128 stands for zero in the data rows.
Here are some rows, each followed by its group. Groups can overlap.
[148 182 107  97 103  96  58 108 115 157  93  99] 0
[134 117 152 152 109 144 114 106 153 127 123  69] 1
[117 148 140 149 146 127 124 146 134 131 110 140] 0
[153 160 100 131  92 116 109  95 132 120 137 118] 1
[152 128 128 143 105 132  92 103 146 115 127 115] 1
[129 126 149 102 134 133 130 151  93 133 145 122] 2
[ 88 126 117  89 182  96 148 144 117 169 144 170] 0
[ 91 131 159 124 138 108 151 172 153 129 106 148] 0
[158 161  91 132  83 137  96  98  92 112 105 128] 1
[112 116  98 140 150 116 156 147  92 120  88 119] 2
[144 130 114 151 102 139 118 114 133 113 136 158] 1
[130 146 137 116 110 112 114  92 128 120 130 122] 1
[139 139 139 125 119 132 138 121 141 153 136  91] 2
[126 141 122 104 130 128 138 137 126 148 148  93] 2
[143 120  95 108 125 129 139 110 101 126 146 135] 1
[130 132 124 144  91 121  99  96 120 104 134 126] 1
[ 92 124 172 161 158 130 116 148 150 125 113 144] 0
[113 117 138 141 151 128 147 161  93 132 133 125] 0
[130 118 135 120 142 138 125 159 137 140 131 134] 2
[103 125 174 143 140 124 139 146 137 123 128 135] 0
[133 157  97 100  77 133 103 102 109 123 115 119] 1
[126 104 125 120 146 130 153 144 118 138 138 164] 2
[106 122 123 153 157 110 149 172 134 126  87 123] 0
[124 142 119 119 103 116  95 116  98 148 110  93] 2
[143 159  78  85  97 114 114 114 120 110 131 137] 1
[115 109 159 132 127 153 100 137 141 141 162 108] 2
[169 122 134 149 110 120  89 104 130 134 126 106] 1
[103  99 115 159 144 124 153 146  94 114 113 132] 2
[ 82 120 150 148 135 111 127 152 137 136 111 146] 0
[159  80  91  52 153 142 187 131 122 167 167 173] 2
[146 137 127 104 115 119 136 104 110 168 153 136] 3
[ 47 114 133 216 172  84 153 168  93  96  37 115] 0
[147 174 108 105  89 140  76  90 124 116 113 109] 1
[151 134 111 113 133 112 151 102 119 149 149 150] 3
[168 133 113 111 117 111 138 108 173 137 145 130] 1
[129 125 102 127 105 161 121 115 130 106 138 126] 1
[103 116 143 169 148 107 114 122 128 124 123 104] 2
[102 113 147 117 152 139 139 129 110 112 116 152] 2
[104 151 148 133 157 141 115 149 156 119 113 133] 0
[115 118 117 109 161 112 160 147 138 157 134 150] 0
[139 119 124 109 131 128 154 130 153 121 170 147] 2
[133 138 122 145 116 137 151 103 155 150 134 130] 3
[ 88 134 145 176 153 127 144 163 131 108  88 137] 0
[113 117 135 104 146 138 135 136 125 137 130 147] 2
[172 120  71  68 143  81 181  82 105 182 167 171] 3
[159 187 106  91  49 124  31 103  96 159  83  69] 2
[157  98 111 105 158 133 164 152 111 160 155 145] 2
[141 129 125 124 107 130 119  97 128 116 138 126] 1
[170 154  98  98  85 135 105  96 128 112 128 111] 1
[146 110 144 153 107 143 106 101 145 118 134 114] 1
[135 116 113 132 130 143 141 122 104 124 144 119] 1
[118 147 138 120 115 138  92  92 117 129 124 110] 2
[152 116 111 132 102 126 133 135 141 123 138 119] 1
[ 90 117 154 128 144 101 137 156 117 142 127 114] 0
[144 134 101 133 120 125 132 120 153 113 157 110] 1
[119 127 133 107 132 133 151 165 138 136 114 138] 0
[142 149  99 115 113 130 125 110 139 113 135 120] 1
[148 122 135 123 122 152 144 126 146 107 130 132] 1
[178 210 110  85  86 100  86  62 119 156 115 132] 3
[145 123 102 141  95 112 142 114 121 119 155  99] 1
[152 126 132 129 127 150 119 106 123 115 126 120] 1
[ 86 119 157 126 147 123 150 159 128 121 138 161] 0
[101 117 154 126 147 143 136 138 131 110 146 152] 2
[126  80 144 103 144 134 158 131 146 139 164 118] 2
[145 120 109 114 127 127 143 112 138 118 150 139] 1
[107 101 127 166 172 116 168 156 101 111  63 128] 2
[117  92 145 111 132 139 127 143 151 147 155 120] 2
[153 152 134 135 128 141 141 114 144 132 151 164] 3
[141 120 136 130 106 129 125 114 114 124 125 108] 1
[146 101 157 129 128 137 139 124 150 127 152 147] 2
[152  94 130 164 109 140 128 106 146 118 150 109] 1
[115 121 138 126 123 134 102 136 134 134 134 122] 2
[131 110 158 130 125 129 137 128 146 135 145 124] 2
[133 124 132 119 118 161 116  90 133 120 122 132] 1
Which group is second nearest to each row below, going by the distance to the centre of the group?
[116 154 143 132 147 110 122 143 122 128 140 141]: 2
[142 115 116 132 152 115 156 138 132 137 123 131]: 0
[143 101 103  92 157 120 156 158 127 150 166 176]: 3
[108 114 175 151 130 171 115 139 140 120 155 147]: 0
[150 138 122 148 125 140 103 102 139 113 108 127]: 2
Which group is nearest to each row below, going by the distance to the group's nearest row?
[121 154 128 151 109 112 101 117 142 129 141 169]: 1
[136 121 125 137 113 137 117 111 139 118 139 116]: 1
[146 161 132 132  96 127  78 114 137 137 118 105]: 1
[175 197 125 100  76  87  71  80 113 164 117 118]: 3
Which group is second nearest to each row below, going by the average distance to the group's rows?
[122 119 151 114 138 116 138 134 138 128 139 129]: 0
[129 182 128  95  87  98  77  99 100 145 100 121]: 3
[116 121 143 124 138 122 116 151  94 134 143 141]: 0
[111 112 142 113 185  99 128 140 109 149 127 153]: 2
[ 93 132 145 126 159 119 101 153 152 137 112 132]: 2
[121 113 156 103 122 140 119 131 143 134 141 121]: 1
[135 103 136 123 133 146 137 142 145 139 167 124]: 1
Which group is nearest to each row below, going by the distance to the centre of the group?
[101 131 115 143 140 145 133 139 110 113 103 133]: 0
[150 129 111 148 112 126 143 118 121 127 146 135]: 1
[130 108 129 105 142 124 160 141  99 146 160 148]: 2
[ 81  92 130 198 173 133 157 161 123 102  75 110]: 0
[162 139 103 113 113 114 138 110 125 126 146 118]: 1
[112 166 136 116 121 126  85 143 121 138  92 115]: 0
Which group is second nearest to each row below, going by the distance to the group's nearest row?
[121 139 149 151 151 139 133 155 145 123 128 119]: 2
[127 142 127 118 120 120 128 104 122 118 143 156]: 3
[134 114 170 125 131 154 122 128 151 120 143 144]: 1
[114  98 161 141 137 143 135 134 156 120 147 114]: 0
[102 142 140 119 136 125 130 149 142 128 117 152]: 2
[169 183 124  97  86 112 106  87 121 136 131 148]: 1
